Each row is where one point has got to under a steady rotation. How many steps took it there?
The counts run from 0 to 887.
[107 125 150 159 131 118  85 128 161 156 126 124 127 141 114 133 156 117
  72 106 131 110 115 171 157 139  93 124 129 115 112 160 154 111  86 149
 117 123  84 138 131 122 102  62 184 132  82 152 122  99 173 119 107 149
 146 131 172 149  79 167  90 115 126 156 138 127 180  86  99 131 166 104
 118 140 126 110 146 106 143 115 137  87 110 144]
213
[103 118 130 177 105 115  98 126 149 147 132 120 107 123 116 130 181 116
  95  98 116 116 124 182 153 141 115 122 121 112  96 139 171 117  91 178
 148 150  81 107 129  95  93  68 172 122  93 114 126 113 169 133 116 155
 154 119 158 133  89 157 110 130 107 134 162 150 150  85  86 109 174 112
  97 132 110 113 136  98 132 121 159 131 104 127]
330
[111 139 149 158 138 129  75 131 154 158 135 113 106 133 116 132 148 128
  87 110 145 114 119 170 175 126  97 132 153 100 116 160 172 124  63 175
 107 121  88 122 129 109 104  75 171 125  98 116 104 103 198 137 124 148
 142 124 153 135  76 170  91 127 132 162 139 120 173  95  92 129 151 112
 106 124 112 112 156 127 137 128 157 114 115 146]
129
[109 138 159 157 127 125  85 129 153 151 137 109 131 129  88 139 158 122
  99 110 138 106 136 134 165 135 105 130 142 122  96 158 186  93  76 173
 116 116  89 127 164 118  92  75 182 129 108 140 113 117 173 117  77 163
 137 108 168 148  89 169  90 135 123 136 133 143 163  64 115 129 156 108
 126 164 126 109 124 114 154 122 144 117 111 141]
530
[ 99 148 150 184 115 122 103 134 168 141 141 112 113 133 144 138 171 124
 118 103 114 110 140 158 159 146 122 113 132 103 102 157 176 103  79 162
 140 144  78 124 151 115  89  76 181 118 106 114 128 113 176 137  89 157
 135 133 150 142 101 159 117 130 120 125 151 160 175  76  98 117 165 120
 112 150  97 119 112  88 141 104 159 124 109 129]
173
[108 144 152 165 114 123  76 130 155 146 147 110 112 127  98 129 159 121
 114 114 116 107 144 169 168 122 121 126 145 108 100 151 190 121  68 187
 128 125  87 115 152 107  73  91 175 115 108  99 108 117 186 135 112 149
 139 105 156 120  91 166 100 136 112 135 144 147 146  82  95 112 159 119
 110 139 107 121 108 106 134 132 164 132 103 139]
680
[102 132 150 152 113 117  82 126 161 151 133 122 133 136  99 130 159 108
  86 113 106 101 137 168 152 132 105 128 133 127 103 151 163 106  84 154
 116 117  83 141 151 130  83  76 184 128  90 146 126 101 180 117  94 149
 138 119 173 140  90 162  87 121 116 149 132 143 169  75 105 118 168 100
 128 149 133 114 122 105 149 116 137  90 101 141]
445
[109 121 144 177 113 128 104 133 147 163 129 119 104 132 135 159 172 121
  88  91 133 119 137 175 159 146 103 118 129 102 117 147 161 104  84 164
 156 149  79 127 119  97 108  69 180 125  94 140 126 110 164 146  91 156
 150 133 179 139  99 146 118 128 109 134 163 148 169  80  92 114 172 123
  99 138 123 105 139  95 139 110 148 116 106 137]
656
[107 129 142 155 137 123  78 128 152 152 129 117 113 121 110 122 163 123
  86 115 139 112 109 164 164 129 100 132 136 100 105 155 173 126  70 179
 107 121  89 119 134 107  97  72 173 128  90 120 111 102 197 128 126 153
 145 123 153 135  78 171  87 133 121 162 148 122 166  93  96 126 163 102
 102 120 112 111 161 125 140 126 158 119 111 138]
708
[119 125 145 183 115 121  97 129 157 159 128 117 118 139 119 143 151 125
  97  86 137 109 121 168 153 156 101 115 117 120 102 161 150  82  95 140
 137 146  74 124 119 107 103  60 192 125  97 153 115 103 157 130 100 147
 140 123 170 164  76 162 114 111 129 143 152 148 178  77 104 125 151 105
 117 144 121 112 147  97 142 114 140 103  97 133]
67
[118 127 149 172 135 122  77 132 169 152 135 110 103 128 131 130 147 132
 114 108 134 116 114 161 146 149 106 114 107 106  95 161 151  95  86 159
 126 127  71 120 131 102  88  70 191 119  88 134 116 104 183 134 122 134
 137 138 155 149  75 151 103 125 117 152 161 141 185  81 105 123 161 108
 117 135 101 118 141  98 140 109 156 112 108 117]
310
[106 129 134 189  95 124  87 129 154 152 135 119  98 136 135 146 162 119
  92  85 107 115 141 199 164 135 110 122 144 109 115 142 158 124  75 151
 138 145  73 117 114 103  99  79 172 113 105 114 122 102 181 149 115 147
 141 126 153 135  86 155 118 127 121 150 152 157 169  95  77 105 155 117
 111 136 119 114 128 101 125 133 155 113 100 140]
497
[115 120 141 160 115 132  75 128 145 153 131 109 118 127  94 150 155 122
  79 105 130 111 139 161 169 126  94 139 154 120 108 141 171 113  68 165
 110 114  87 129 136 110 103  86 175 124 105 149 112 100 190 127  90 147
 134 113 165 141  87 154  87 139 119 164 136 139 170  79 101 116 152 101
 131 153 148 104 139 131 148 134 139 102 100 150]
286
[116 128 141 168 125 126  76 127 152 146 134 106 120 131  90 137 153 141
  96  97 150 114 118 145 171 130 101 136 149 126  97 156 180  97  74 167
 102 119  90 108 146 107 110  73 174 124 114 130 102 114 181 123  99 150
 132 104 148 157  65 176  92 135 137 153 135 143 167  79 106 127 139 105
 134 154 121 105 147 128 144 137 152 121 120 140]
624
[102 131 140 176  92 129  88 130 151 149 139 118 114 134 119 152 165 114
  86  93 104 108 159 185 170 128 112 132 161 119 115 139 167 118  70 153
 128 129  80 132 137 117 101  87 172 118 114 130 126 100 185 140  83 154
 134 115 159 139 101 154 103 135 120 149 137 160 171  82  90 105 152 110
 127 155 141 107 117 109 141 129 142 101  96 150]
431
[113 136 149 177  99 125  89 126 148 147 140 110 123 130  97 150 165 125
 105  94 120 107 153 152 169 132 115 128 147 127  95 147 185  95  77 168
 134 131  85 120 154 111  91  86 179 119 119 129 116 123 164 130  75 157
 136 102 163 143  92 163 109 135 118 127 140 164 157  66 103 112 153 114
 130 168 133 113 104 104 147 127 147 122 103 142]
16
[101 117 137 158 133 126  96 130 147 153 123 114 118 126 112 136 175 118
  70 108 146 115 112 152 160 134  92 132 136 113 105 147 170 114  81 172
 116 126  91 126 139 110 113  63 174 133  90 148 124 104 183 120  93 164
 147 128 165 152  87 164  87 136 118 152 146 126 170  79 102 127 171 104
 108 139 127 100 162 126 147 117 142 109 121 141]
47
[115 123 148 181 113 127 101 132 146 162 131 114 110 138 118 165 168 130
  85  86 141 122 137 168 164 145 103 120 130 112 111 146 165  98  92 165
 157 146  78 122 115  98 113  64 183 124  99 145 119 121 148 138  89 153
 150 121 183 146  90 154 117 127 118 130 158 146 167  78  99 117 164 131
 106 152 122 105 131  94 140 118 145 116 113 148]
75
[104 136 146 161 144 122  90 133 159 151 129 117 114 126 127 123 162 120
  85 115 140 109 109 162 162 137  99 126 130  98 113 164 165 116  76 166
 110 127  87 127 137 114  99  65 178 131  86 125 116 101 192 130 119 154
 144 134 153 142  79 170  91 124 126 154 151 122 179  89  95 133 166 105
  98 122 104 114 160 121 143 114 151 111 114 135]
49
[ 97 134 153 163 115 131  77 128 166 142 143 109 112 132 124 148 164 124
  93 113 107 112 150 159 164 126 108 135 149 111 104 145 176 118  68 164
 116 111  82 136 158 120  95  89 171 116 105 127 130 109 197 130  77 147
 131 130 152 137 102 152  93 147 115 149 137 150 181  75 102 111 167 116
 136 160 125 104 112 109 147 117 150 101 115 143]
606
[ 90 134 144 158 122 128  99 133 154 146 131 117 124 133 125 139 180 108
  72 111 121 109 132 159 166 129 100 135 149 106 116 147 175 121  70 168
 113 126  91 140 148 125 106  73 169 130  98 136 131 101 193 125  81 167
 144 130 163 142 104 162  92 138 117 148 136 136 172  80  96 124 172 109
 109 143 127 102 139 122 151 118 139 102 116 149]
859
[114 145 145 193 102 132  96 132 154 154 138 111 103 129 139 153 158 125
 118  86 121 109 149 171 171 141 116 119 154 105 116 153 166 100  65 151
 134 147  76 120 132 102  95  89 177 113 122 120 110 104 183 153  94 152
 129 123 146 145  95 155 126 132 126 139 154 163 177  83  87 109 137 113
 118 147 117 119 127 107 138 126 154 125  90 137]
499
[108 126 133 179  92 127 109 129 138 154 128 117 117 126 110 152 181 109
  89  88 123 111 149 168 169 139 111 131 149 120 108 140 179 104  79 167
 144 149  85 122 136 105  99  78 172 127 113 133 120 111 167 139  78 172
 145 109 169 143 103 159 113 135 115 132 149 159 152  73  94 108 157 109
 106 152 136 108 132 113 145 126 144 123  92 145]
423
[115 129 147 156 133 136  75 130 142 162 133 108 107 124 110 146 152 127
  85 107 144 115 129 161 174 121  94 140 156 100 116 150 176 121  63 179
 109 111  91 126 132 105 105  86 169 121 105 132 104 105 198 139 106 148
 139 118 159 133  86 161  90 144 121 163 145 126 171  86  97 119 152 110
 113 136 131 104 151 135 144 133 150 116 110 150]
208
[115 122 149 160 144 134  80 127 154 149 132  99 108 119 113 143 156 136
 105 116 145 118 117 134 157 138  98 126 130 107  96 155 172  96  72 177
 114 113  83 121 147 100  99  79 180 120  98 143 111 111 195 128  97 147
 132 128 157 150  86 153  91 149 116 156 152 135 183  71 112 124 161 107
 122 148 117 103 147 124 155 115 152 118 113 130]
462
[107 150 156 168 114 123  79 130 154 150 146 113 116 135  96 137 159 124
 109 106 123 112 147 164 177 122 119 131 155 111 103 155 195 115  70 184
 126 126  90 114 150 111  87  87 172 120 117  98 109 127 174 132 102 153
 137 101 156 126  88 171 103 132 124 131 138 151 151  80  93 117 151 127
 116 149 109 115 105 108 138 134 164 132 117 146]
681
[121 141 154 187 106 118  82 128 166 157 142 117 110 144 119 141 139 129
 118  89 121 107 137 183 161 143 115 113 130 114 101 162 158  97  85 151
 141 142  71 114 123 105  84  76 191 114 104 115 109 114 159 139 122 135
 138 114 158 141  73 166 121 112 129 135 152 157 169  86  93 114 144 120
 119 143 107 124 115  85 128 128 162 121  99 134]
80
[104 147 145 170 110 114  79 127 163 138 143 118 128 130  96 116 153 119
 109 105 117  98 132 163 169 127 118 129 150 124  94 159 180 110  73 164
 107 127  86 116 158 123  80  82 173 122 112 104 108 105 187 119 108 154
 131 103 139 140  78 183  94 123 129 143 130 153 162  81  99 119 144 101
 127 146 113 121 120 112 138 136 156 117 101 135]
109
[120 137 137 194 106 116  93 129 162 151 132 117 113 132 119 129 148 129
 111  80 129 108 116 179 159 149 115 116 127 120 100 162 159  99  86 149
 128 148  75 102 122 100  95  65 184 121 108 116 108 106 168 136 125 147
 136 114 143 155  63 173 115 111 135 144 151 157 169  89  91 116 139 104
 117 137 105 121 144  99 130 129 159 126 100 128]
486
[115 113 145 160 131 134  68 125 157 150 132  97 106 121 110 149 155 137
  97 111 137 123 124 145 155 131  97 134 133 117  96 141 166 102  70 171
 110 107  82 121 144 101 103  78 178 119  99 146 115 107 196 129  94 138
 132 130 155 145  85 147  89 152 115 162 149 138 183  73 107 116 161 108
 134 153 127  99 142 125 149 121 151 111 118 132]
461
[103 131 145 180  98 122  78 129 163 148 143 117 102 138 127 149 166 123
  93  97  98 120 149 192 164 126 117 124 141 113 106 137 170 127  76 164
 141 131  78 117 131 107  95  82 172 113 103 106 128 114 176 140 102 139
 143 122 158 124  90 153 110 135 113 141 147 155 165  88  84 103 167 131
 121 148 116 111 102  91 128 130 158 111 118 140]
91
